One hidden turn or mirror swaps the rows below in pairs. Which row is each named row swapped with?
The rows were stretched afterwards, more along some directions than others.
z_61: [  8.8 -23.7  -8.7  21.8  -2.2  11.4 -26.0 -41.0   5.4  11.9 -17.1 -37.0
 -27.1   9.4  12.1  -6.1  10.2  -8.4]
z_606: [ 21.1 -31.2 -10.4  25.6   1.1  14.8 -31.8 -15.9  -4.8  -2.5  -3.6 -33.1
  -5.8 -11.3   1.1 -13.8 -29.9  20.7]
z_228: [  4.2   4.9  -1.4  26.3 -15.3  -3.0   3.3  -5.6  14.7  12.2  16.9   1.8
  -4.1  26.8 -17.6 -22.8   6.3 -19.4]
z_352: [ 14.1 -13.6   2.6  43.3  14.1  29.5  -4.5  -1.5   1.3 -19.3  -0.6 -27.9
 -14.3  19.7  -5.4 -26.2   7.6   2.8]
z_678: [-12.6  -0.9  11.0 -11.3  -7.2   9.1   1.3 -12.9   2.4   9.3   9.2   6.9
 -17.8   9.7  15.0 -10.4  20.4 -10.7]
z_853: [ -5.0  -6.7   8.8   2.8 -31.1  -8.0 -19.0   0.6  -2.3  -2.2  12.0 -11.3
 -17.1  26.5  -0.3 -21.5  12.0 -24.8]
z_995: [ -6.2   3.7   5.5  27.9 -13.7 -19.2  14.4  -5.3  17.3 -16.1  17.2  -3.1
 -12.5  24.1 -20.4 -21.9   4.2  -3.1]
z_480: [ 29.5 -35.8  -2.4   4.5  18.0  25.3 -20.5 -36.4   2.3  12.0 -12.1 -33.2
 -12.8  -9.6  11.5  15.8   6.2   2.8]
z_676: [  2.1 -19.3  13.1  18.4   8.9   0.6  -1.9 -18.9  -0.2 -12.0  -2.9   8.5
 -32.9  25.2  -9.3   1.0  22.6  -2.3]
z_607: [ -8.1   7.8  18.8   0.1 -15.3   1.3  11.1  11.8   5.2  13.6  15.3   5.4
 -14.9  24.2 -10.4 -19.1  10.1  -7.6]
z_585: [ 27.5 -26.6   7.4  47.7  -3.8   1.7 -35.7  -9.0  -5.2  -2.1   3.2 -38.5
  -3.8  -9.1   3.2 -17.8  -8.5  21.1]
z_956: [ -1.2 -21.4   1.5   6.1  -6.2  -2.1  -0.2 -20.8   0.7   6.6  26.9  16.0
 -25.2  48.4  -7.6 -14.3  43.7 -13.7]
z_798: [-10.5 -23.1   9.5 -15.7 -10.2  -0.8   7.5 -13.8   8.1   8.6   5.6  12.5
 -24.1  29.7   1.6  -3.5  33.7 -22.5]
z_979: [ 11.7 -23.2 -11.5  14.0   2.7   5.1 -23.7 -41.4   4.3  12.1  -2.0 -36.5
 -13.7   5.1  12.7  -5.6  22.9   4.7]
z_203: [ 21.9 -27.1  -9.0   3.5   9.9  21.8 -27.6 -11.9   2.6  -1.0  -6.6 -44.9
  -4.3   6.1   6.6   5.4  23.5   2.7]
z_48: [ 35.0  -4.7  -2.8  23.1   4.9   9.0 -23.0 -17.5   0.9   3.9   4.3 -35.3
   7.5  -2.6 -12.5   1.4  -8.1  22.6]
z_675: [ 11.9 -14.3 -14.9  18.7   2.7 -13.3 -14.9 -36.8   2.6 -28.4  10.9 -21.6
 -21.3  13.1   2.4 -17.4  18.7  13.4]
z_522: [ 21.5  15.2  -1.0  47.6 -12.1  20.5 -28.1  -1.8   2.8 -27.0  14.3 -51.3
  18.2  -5.5  -5.6  -6.4   3.3  30.1]
z_4: [ 18.0 -23.9  -7.8  20.6  15.3  18.8 -18.6 -24.0 -18.0 -29.1   6.3 -25.8
 -28.6  20.0  12.4  -4.6  17.8  23.1]
z_839: [ 35.2  -7.5  -6.6  53.3  12.1  14.7 -28.9 -17.0  -3.2 -15.4  -9.1 -32.7
  13.5 -20.1   1.3 -14.2 -26.2  18.0]
z_401: [-12.1  -0.5  -3.3 -23.9   0.5  13.2  11.4 -14.7  -5.7  -3.0   5.0  -6.4
 -17.3   7.5 -10.8  12.8   2.1  -0.5]
z_322: [ -7.7 -30.1  20.2  20.3 -11.1   1.0 -23.6   2.1  11.7   4.0  16.5 -10.4
 -21.7  27.4   6.1 -31.3  41.7  -6.3]
z_834: [-16.4 -13.7  10.5  -3.8   4.8  13.9  -8.2  11.4  19.2  -7.5  -4.2  -5.2
 -27.7   3.0  14.2  -4.4  25.7  -8.8]
z_548: [ 10.9 -13.6  -0.9  -9.6 -13.4  14.4 -12.5 -30.9   4.1  -0.3  18.9 -37.8
 -19.3  15.2   1.1   5.1  21.5  12.0]
z_39: [  9.3  -9.9  21.3  -2.6  -6.8  12.9 -11.5   5.4   8.4  10.0   3.9   0.7
 -18.7   4.2   5.3  -8.3  46.4  -9.9]
z_2: [ -7.1  -7.2   0.0 -18.5   0.8  22.4   1.8 -10.1 -12.4 -13.8   6.3 -29.4
 -23.7  31.1   1.6   9.1  20.8   7.4]
z_869: [  8.4  -6.6  -1.9  34.2  -0.7 -12.1 -13.3 -21.0  21.6  15.1   6.1   4.3
   7.6   0.5  -5.9 -31.0   5.0 -13.4]
z_446: [ -5.5 -11.2   5.0 -10.7  -0.7  22.8  18.8  -3.0   5.5  12.8   4.6   2.3
 -24.7   8.8   9.0   1.5  27.2 -10.0]
z_405: [ 13.2 -32.0   4.7  12.0  -8.7  -6.5 -18.4 -21.9 -21.3   0.7  -7.0 -29.1
 -26.4  15.9  -3.9   0.1   2.6  23.0]
z_25: [ 22.7 -18.6 -22.3  19.8 -11.3   4.6 -11.7 -42.5  -3.4   5.5  27.6   1.4
 -10.7  16.8  -8.3  -6.3 -10.6   7.6]
z_764: [ -3.4   5.7  13.4  15.7  -8.6  -3.9   8.5   4.8   5.5   0.3  20.6   9.5
  -3.1   4.1 -28.5   5.5  15.1  26.7]
z_89: [ 24.5 -26.6  -6.1  13.4  15.0  26.5 -24.6 -22.6 -14.7  -7.6  -1.9 -42.4
  -5.3 -15.8  14.4   6.5  12.8  26.5]
z_30: [ -3.2  -7.8 -14.5  17.0  -4.0  -4.6 -11.0 -23.8  -0.5 -19.5  18.0 -18.9
 -14.1  14.8  -4.5 -20.5 -23.5  -3.0]
z_541: [  3.2   2.0  -4.6  34.5  -6.2  -0.3   8.9 -17.0  17.0   5.6  10.9  -4.6
   7.0  12.8 -24.1 -28.9  -1.5   1.9]
z_429: [ 20.2 -11.6  -1.9  63.0  -3.2  12.5 -24.6   0.1   5.0  -9.4  -0.9 -25.8
   7.5  13.4   0.2 -28.7  11.6   8.1]
z_800: [ 17.8 -13.0   5.5  -4.5  -2.2  13.0 -20.4 -11.3 -12.8  20.4   5.8   7.5
  -4.4   6.4   4.6  11.0  33.3   3.8]
z_550: [ 23.7  -4.5  -4.5  42.5   5.4  24.7 -26.8  -8.1  -2.1 -18.5   0.4 -47.3
  -3.8  -7.1   4.4  -9.7 -26.0  23.0]
z_921: [  2.0 -22.1  -9.1  27.5   4.7  15.3 -22.1  -4.1   5.9 -21.3  -5.2 -52.1
 -12.5   3.5  11.8 -23.2 -16.2  12.1]
z_941: [ 24.2 -25.3   0.1  14.4  -6.9  30.8 -26.4 -11.1 -14.7  17.6 -11.1 -25.5
   0.4  -4.2   7.5  16.6  16.9  23.3]
z_810: [ -6.1  -6.9  -5.2  18.4 -20.3   3.1   4.2  -2.2   6.2   3.0  19.0 -13.9
  -4.0  28.6 -12.8 -22.5  -8.4 -12.1]
z_677: [  9.4 -23.8 -14.8  17.0  -9.7  15.6  -7.9 -20.2 -22.8  -4.5  21.8 -22.1
 -27.0  19.5  -2.2  11.7  18.1  36.6]
z_307: [-11.3   3.2  -6.2  13.9  -2.4  31.3  -7.7  12.6  20.4  -8.7   6.4 -16.2
 -17.8 -11.6   2.3   9.6   9.9  12.8]

z_979 is swapped with z_834
z_800 is swapped with z_2
z_228 is swapped with z_550
z_853 is swapped with z_522
z_48 is swapped with z_607
z_4 is swapped with z_956
z_203 is swapped with z_678
z_941 is swapped with z_401

